Each cloud below is a set of points, in no order, taken from a shape made of curves that can fork, meet and close up, bent smoothly into 9 dimensions.
After each cloud, say how many separate pieces and how many independent loops its shape has (a circle has one loop, a figure eight two, a Y shape none).

Busul (84 x 9):
[[-21 -13  30  52  15 -10  16  20 -25]
 [ 20  19 -15 -30   2  24 -10  14  15]
 [ 32  27 -17 -44  -8  31 -11   7  32]
 [ 30  25 -14 -38  -6  28 -10   9  28]
 [ 13  14 -42 -71   1  32 -20   9  22]
 [ 22  19  -4  -9   4  17  -5  17  11]
 [ 23  20 -31 -56   0  30 -18   9  25]
 [-60 -32  44  66  17 -30  20  24 -29]
 [-55 -29  42  59  13 -25  22  23 -25]
 [ 19  17 -15 -28   2  22  -9  15  14]
 [ 26  23 -28 -53  -3  30 -15   9  27]
 [ 31  26 -19 -48  -6  31 -12   7  31]
 [ 18  17 -15 -28   4  22  -9  16  13]
 [ 35  25  10   4  -2  19   1  15  18]
 [ 17  17 -38 -63   1  30 -20  10  22]
 [ 24  22 -30 -55  -2  29 -16   9  26]
 [-28 -18  36  59  14 -14  19  21 -26]
 [-31 -18  37  60  14 -14  20  20 -25]
 [-49 -27  40  56  11 -21  22  23 -23]
 [ 21  18 -16 -32   0  24  -9  13  18]
 [ 10  13 -45 -77   0  34 -21   6  24]
 [ 30  26 -21 -48  -5  31 -13   7  31]
 [ 18  18 -36 -62   1  30 -20  10  22]
 [ 30  25 -14 -37  -7  28 -10   8  29]
 [ 23  19 -16 -32  -1  24 -10  12  19]
 [-64 -36  44  71  23 -36  19  24 -37]
 [ 32  26 -15 -39  -7  30 -10   7  31]
 [-19 -12  29  51  14  -8  14  21 -24]
 [ 20  19 -35 -59   1  30 -19  10  23]
 [ 29  25 -23 -48  -4  32 -14   8  29]
 [-59 -33  43  64  16 -28  20  24 -29]
 [ 25  22 -15 -34  -3  26 -10  11  24]
 [-23 -17  33  57  15 -12  17  21 -26]
 [ 15  16 -39 -66   2  31 -20  10  20]
 [-62 -34  44  68  19 -33  20  24 -32]
 [ 13  14 -41 -70   2  32 -22  10  22]
 [-27 -17  35  59  14 -13  18  21 -26]
 [ 27  22   2  -3   2  17  -3  17  12]
 [ 18  16 -10 -17   6  19  -7  17   9]
 [ 12  13 -43 -74   1  31 -20   9  22]
 [ 33  26 -16 -41  -7  29 -10   7  31]
 [ 24  20 -15 -33  -2  25 -10  12  22]
 [-45 -26  39  56  11 -18  21  23 -22]
 [-35 -21  37  57  12 -15  20  21 -24]
 [-56 -31  42  62  14 -25  20  24 -26]
 [ 14  16 -40 -68   2  30 -20   9  21]
 [ 16  15 -13 -21   6  19  -9  17   9]
 [ 32  24   6   2  -1  18   1  15  16]
 [-41 -24  38  56  11 -16  21  22 -22]
 [-44 -25  38  55  10 -18  21  21 -22]
 [-24 -15  33  56  16 -12  16  20 -25]
 [  9  12 -45 -81   0  34 -22   7  25]
 [ 33  27 -19 -45  -6  30 -11   7  31]
 [  7  10 -47 -84  -2  34 -22   4  28]
 [ 16  16 -14 -23   6  21  -8  16  11]
 [ 28  23 -15 -36  -4  28 -10  10  26]
 [ 32  24 -15 -40  -7  30  -9   8  31]
 [-61 -33  44  67  18 -32  20  24 -30]
 [ 20  17  -8 -12   6  17  -6  17   9]
 [-64 -35  45  69  21 -35  20  24 -35]
 [-38 -22  38  56  11 -15  20  21 -24]
 [ 10  12 -45 -75  -1  32 -23   7  23]
 [-63 -35  44  68  21 -34  19  24 -35]
 [-35 -21  37  58  11 -16  20  21 -25]
 [ 29  25 -23 -49  -4  30 -14   8  29]
 [-52 -28  41  57  12 -22  22  23 -23]
 [-48 -26  39  57  11 -19  21  23 -22]
 [ 17  17 -13 -24   5  19  -8  17  11]
 [ 17  16  -9 -15   6  18  -6  17   8]
 [ 17  16 -12 -18   7  19  -8  17   9]
 [-22 -15  32  55  15 -11  16  20 -26]
 [-63 -36  45  70  21 -35  19  25 -34]
 [-26 -17  35  58  16 -13  18  20 -27]
 [-32 -20  36  59  13 -14  19  20 -26]
 [ 30  22   4  -2  -1  17  -1  16  14]
 [-39 -24  38  56   9 -16  19  21 -22]
 [ 28  23 -15 -37  -5  28  -9  11  26]
 [ 21  20 -33 -59   1  30 -19  10  23]
 [ 21  18  -4 -10   5  18  -5  18  10]
 [-57 -31  43  63  15 -27  21  24 -28]
 [  8  12 -46 -82  -3  34 -23   5  27]
 [ 32  26 -18 -44  -8  31 -11   7  31]
 [ 24  21  -1  -6   3  18  -4  16  12]
 [ 27  23 -27 -51  -4  31 -15   9  29]]
pieces  2
loops  0

fisab (72 x 9):
[[ -5  11 -29   1  -1   7  31 -52 -17]
 [  2  -2 -43  -7 -11  35  42 -70 -25]
 [  0   7 -26   2   4  12  34 -51 -17]
 [ -8  13 -32   0  -6   3  29 -54 -18]
 [-64  41  69  37  42 -75 -56  53  42]
 [ -8   8 -41  -4 -13  15  34 -64 -24]
 [-65  33  64  31  37 -51 -52  47  43]
 [-57  34  69  31  46 -42 -44  48  48]
 [  6  -2 -37  -4  -3  33  42 -64 -22]
 [ -9  13 -33  -1  -8   4  29 -56 -19]
 [-53  38  75  37  54 -56 -44  54  49]
 [ 13   7 -11   7  26  -2  28 -33 -12]
 [-59  33  68  31  43 -44 -45  48  48]
 [  6  11   2  12  33  -8  22 -21  -2]
 [-54  34  71  32  49 -43 -41  50  50]
 [  8  -1 -31  -2   3  29  41 -58 -20]
 [-60  45  75  42  50 -85 -56  57  44]
 [  4   8 -27   2   5   5  33 -51 -20]
 [ -6  10  -1   9  22   5  23 -26   0]
 [-65  35  64  32  37 -57 -55  48  42]
 [ 14   6 -17   6  23   0  31 -38 -15]
 [ -3  10 -28   1   1   8  31 -51 -17]
 [ 13   7 -26   4  13  -1  34 -48 -21]
 [  7  -1 -29  -1   4  27  40 -55 -18]
 [ -5   6 -17   3   8  19  30 -44  -9]
 [ -2  13   5  11  30  -5  19 -18   3]
 [-62  43  73  41  47 -83 -56  56  43]
 [ 11   7  -7   8  29  -3  27 -29  -9]
 [ -9  12 -36  -2 -11   8  31 -59 -21]
 [ -6   6 -44  -6 -16  20  36 -67 -26]
 [ -5  12   2  10  26   1  21 -22   3]
 [-54  42  76  39  55 -70 -48  57  48]
 [ 14   6 -24   4  16   0  33 -46 -20]
 [ 11   8 -27   3  11  -1  33 -49 -21]
 [  5   3 -26   1   6  18  36 -51 -17]
 [ -5   2 -49  -8 -19  29  38 -73 -27]
 [ -1   6 -24   1   4  15  33 -50 -15]
 [  6   2 -26   1   6  21  37 -52 -17]
 [ -8   9 -40  -4 -13  13  33 -62 -23]
 [-65  34  64  31  37 -55 -53  48  42]
 [ -6   7 -10   5  13  15  28 -36  -4]
 [ -2  13   6  12  32  -7  18 -16   3]
 [ -3   6 -21   2   5  18  32 -47 -12]
 [-57  45  76  42  53 -82 -53  58  45]
 [ -4   1 -49  -9 -20  31  39 -74 -28]
 [  2  12   4  12  34 -10  20 -19   0]
 [-55  33  70  32  47 -42 -42  49  50]
 [ -9  13 -36  -2 -11   7  30 -58 -20]
 [ -6   4 -47  -7 -18  26  37 -71 -27]
 [ 15   6 -22   4  17   0  33 -44 -19]
 [ -6   8  -6   6  17  11  25 -32  -2]
 [-63  33  64  31  38 -48 -50  48  44]
 [ -1  -1 -47  -8 -16  35  42 -73 -28]
 [-63  43  72  40  44 -79 -57  54  42]
 [-55  43  77  41  54 -76 -50  57  47]
 [-59  45  77  43  52 -84 -54  58  45]
 [  2  13   6  12  33  -9  19 -16   1]
 [-54  35  72  33  50 -45 -41  51  50]
 [-60  33  67  30  41 -44 -47  47  46]
 [-65  39  67  36  40 -70 -56  51  41]
 [  7   8 -29   2   7   2  34 -51 -20]
 [  2   7 -27   2   5   7  34 -52 -18]
 [-61  32  65  31  40 -46 -49  47  46]
 [  9   9  -4   9  30  -6  24 -25  -6]
 [-66  37  65  34  38 -64 -55  49  42]
 [ -5   6 -14   4  10  17  28 -39  -7]
 [-53  41  76  39  54 -65 -46  56  48]
 [-52  36  74  34  52 -50 -42  53  49]
 [ 15   6 -20   5  20   0  32 -42 -17]
 [ 10   9 -28   3   9  -1  33 -49 -21]
 [ -2   0 -49  -9 -18  33  40 -73 -28]
 [  3  -2 -42  -6  -8  35  43 -67 -24]]
pieces  2
loops  3

gim:
[[   7   -4   -6   22    9    8  -13   -2    0]
 [  64   23  -26    3   19   -1  -51    2  -68]
 [ -16  -10  -10   28   19    3   15   -4   29]
 [  36   15    8   -8  -30  -17   22    9  -98]
 [  48   12  -20   14   23    3  -44    0  -44]
 [  73   41  -28  -25   -9   -9  -33    9 -110]
 [  14    2   20    2  -34  -19   36    7  -72]
 [  -4   -7    1   21    1   -1   11   -1   -1]
 [   9   -1   21    5  -33  -18   35    6  -62]
 [  66   36  -20  -23  -18  -10  -18   11 -113]
 [   0   -6   18   11  -26  -10   26    4  -35]
 [  -6   -7    9   17  -13   -1   13    1  -10]
 [  59   19  -23    8   22    0  -49    1  -59]
 [  -3   -6   15   13  -21   -7   22    3  -26]
 [ -56  -34   19   34    5   13   19  -15   83]
 [ -50  -30   30   21  -21    8   27   -9   51]
 [  76   40  -32  -20    1   -6  -45    7 -101]
 [ -28  -17   23   14  -28   13    6   -4   23]
 [ -19  -11  -10   29   20    4   13   -5   36]
 [  74   34  -31  -11   10   -4  -51    5  -89]
 [ -58  -35   25   29   -6    8   28  -14   75]
 [  46   21    0  -13  -27  -16   11   10 -104]
 [ -23  -13  -10   30   21    8    9   -6   47]
 [ -58  -35   27   27  -10    7   30  -13   70]
 [ -35  -21   26   15  -28   12   12   -6   30]
 [   5   -3   20    7  -31  -15   33    6  -52]
 [  -5   -8    5   19   -6    3    6    0   -2]
 [ -16  -11   16   14  -22   11   -1   -1    8]
 [ -44  -27    3   35   18   19    4  -14   82]
 [  -8   -8   -6   24   12   -1   17   -2    9]
 [ -11  -10   13   15  -19   10   -1    0    4]
 [ -35  -20   -5   34   21   16    3  -10   70]
 [  17    3   19    1  -34  -19   35    8  -76]
 [  29    9   13   -4  -32  -19   29    9  -90]
 [  14   -2  -10   22   14    8  -20   -2   -5]
 [ -11   -9   -8   26   16    0   17   -3   18]
 [  25    7   16   -2  -33  -19   32    8  -85]
 [  56   29  -10  -19  -23  -13   -3   10 -110]
 [   3   -5   -4   22    6    7   -9   -2    2]
 [ -22  -14   20   13  -26   13    2   -3   15]
 [  -2   -6    1   21    0    5   -1   -1    2]
 [ -57  -35   21   32    2   11   22  -15   81]
 [ -45  -27   30   19  -25    9   21   -8   43]
 [ -52  -32   13   35   12   17   11  -15   85]
 [ -29  -16   -8   32   21   12    5   -7   59]
 [ -48  -29    8   36   15   18    6  -15   84]
 [ -41  -26   28   17  -26   10   18   -8   38]
 [  -6   -7   -3   23    8   -2   15   -2    4]
 [  -5   -7   11   16  -16   -3   16    1  -15]
 [  35    6  -16   19   21    6  -36   -1  -27]
 [  72   32  -30   -9   13   -4  -52    4  -84]
 [  -6   -8    7   17  -11    5    3    0   -2]
 [  71   40  -25  -25  -13   -8  -27   10 -112]
 [  25    2  -14   21   19    7  -29   -1  -17]
 [  53   26   -7  -16  -24  -13    1   11 -109]
 [ -55  -32   29   24  -17    6   29  -11   60]
 [   2   -4   19    9  -28  -13   30    5  -44]
 [ -40  -24    0   35   19   18    2  -12   77]
 [  76   41  -31  -23   -3   -7  -41    9 -106]]
pieces  1
loops  2

bino (94 x 9):
[[ 15 -14  -4   5  -1 -32  26   9  18]
 [  6 -13 -13   2  -1 -30  35   8  14]
 [-32  26 -19 -41  -4  56   8   4 -14]
 [ 24 -15   2  10   2 -34  20  10  23]
 [-42  -2 -35 -54 -40  37   2   8 -16]
 [ 32 -15   4  19   6 -35  13  12  30]
 [ 41 -13   6  28  13 -35   8  13  38]
 [ 50   1  16  28  22 -17  -2  12  39]
 [-31  -7 -32 -42 -31  16  15  10  -5]
 [-25  -8 -31 -31 -21   1  27  10   2]
 [-27  -9 -32 -35 -26   7  21  10   0]
 [-56  14 -44 -44 -18  61  11   7 -27]
 [-23  10  -8 -41 -18  34   6   4  -9]
 [ 57   3  36  20  18 -12 -20  13  43]
 [-10  -9 -27  -6  -1 -25  44   8  13]
 [  1 -11 -21   1   1 -29  39  10  14]
 [-20   8  -5 -44 -23  29   4   5  -8]
 [-53   4 -46 -48 -29  47   9   8 -22]
 [ 53 -23  14  33   9 -46  -4  15  50]
 [-39  -4 -34 -52 -37  33   5   8 -13]
 [-24  15 -10 -41 -16  37   7   4  -9]
 [-17  -8 -30 -14  -6 -18  39   9  10]
 [ 68 -19  26  38  11 -41 -15  16  54]
 [  7 -13 -11   3  -2 -31  32   9  15]
 [-47  33 -30 -42  -2  74   7   4 -23]
 [ 48  -3  11  31  23 -22   3  12  39]
 [-31   1 -14 -56 -39  35  -4   5 -13]
 [ 74  -8  50  27   8 -29 -30  15  52]
 [ 46 -14   6  32  15 -36   6  14  42]
 [ 63   3  48  17  13 -14 -30  14  46]
 [  3 -12 -17   2   0 -29  38   9  13]
 [ 49 -18   9  32  11 -42   2  15  46]
 [ 49 -20  13  32   8 -43   0  15  50]
 [-39  -1 -28 -56 -41  40  -1   7 -17]
 [ 72 -16  31  38  12 -38 -18  16  54]
 [ 47  -9   7  32  20 -29   7  13  40]
 [ -6 -11 -26   0   2 -27  43   8  14]
 [ 55 -23  16  33   7 -47  -6  16  53]
 [-34   0 -19 -57 -40  37  -4   6 -15]
 [-29  24 -15 -41  -7  52   9   4 -14]
 [-29  -7 -32 -39 -30  13  17  10  -3]
 [ 67 -19  24  39  11 -42 -13  16  55]
 [-47  -1 -38 -55 -39  41   3   8 -19]
 [-20  -8 -30 -22 -15  -8  32  10   7]
 [-24   2  -5 -51 -33  29  -1   6  -9]
 [-23   4  -6 -48 -29  27   0   6  -8]
 [-29   1 -11 -56 -39  34  -4   6 -12]
 [ 74 -11  41  33  11 -32 -25  15  54]
 [-41  32 -25 -42  -1  70   8   3 -20]
 [ 64 -21  22  37   9 -44 -13  15  55]
 [ 74  -6  54  23   7 -25 -34  14  51]
 [ 28 -15   4  16   6 -34  15  12  28]
 [ 74  -3  56  21   5 -24 -36  13  51]
 [ 69   1  56  18   6 -18 -36  14  48]
 [-37  31 -23 -42  -2  65   7   4 -17]
 [ 74 -10  44  30   9 -31 -27  15  53]
 [ 21 -14   1   9   1 -33  21  10  20]
 [ 39 -14   7  25  10 -34  10  12  35]
 [-49  -1 -42 -53 -36  42   5   8 -20]
 [ 58 -23  18  35   7 -46  -8  16  54]
 [ 47 -17   8  32  12 -40   3  14  45]
 [ -3 -11 -22   1   1 -29  41   7  14]
 [ 47  -6   7  32  21 -26   5  13  39]
 [-13  -9 -29  -8  -3 -22  42   9  13]
 [-25   2  -8 -53 -35  32  -4   6 -11]
 [-56   7 -47 -45 -26  51  11   8 -24]
 [ 71  -2  57  18   5 -20 -36  15  50]
 [-41  -2 -33 -53 -39  35   4   9 -15]
 [ 10 -14  -8   4  -1 -30  30  10  16]
 [-36  -5 -33 -50 -36  27   7   9 -10]
 [ -5 -10 -24   0   1 -28  43   8  16]
 [ 60 -23  19  37   8 -46  -9  16  54]
 [-23  -8 -32 -26 -19  -3  28  10   4]
 [-34  -6 -33 -48 -36  26   8   8  -9]
 [-26  20 -13 -40  -9  45   8   4 -12]
 [-53  27 -37 -43  -6  72   8   4 -25]
 [-21   5  -5 -46 -27  27   2   6  -8]
 [-36   0 -23 -57 -41  39  -3   6 -16]
 [-44   0 -35 -55 -40  40   1   8 -18]
 [-56  22 -40 -43 -10  69   9   5 -28]
 [ 54   3  27  23  22 -13 -13  12  41]
 [ 17 -14  -1   7   0 -33  24  10  19]
 [-49  31 -33 -43  -3  74   8   3 -25]
 [ -9 -10 -28  -3   0 -26  44  10  14]
 [-53   2 -45 -51 -31  44   8   8 -21]
 [-33  -7 -33 -44 -33  19  11   9  -6]
 [ 61   3  44  18  15 -13 -27  14  44]
 [-20  -9 -32 -19 -11 -11  35  10   8]
 [-57  18 -43 -44 -14  65  10   5 -27]
 [-56   9 -46 -45 -24  53  11   7 -25]
 [ 52   2  21  25  22 -16  -7  13  39]
 [ 74 -14  35  36  11 -36 -21  16  54]
 [-15  -9 -28 -10  -4 -20  40  10  11]
 [ 66   2  54  17  10 -16 -34  13  47]]
pieces  1
loops  2
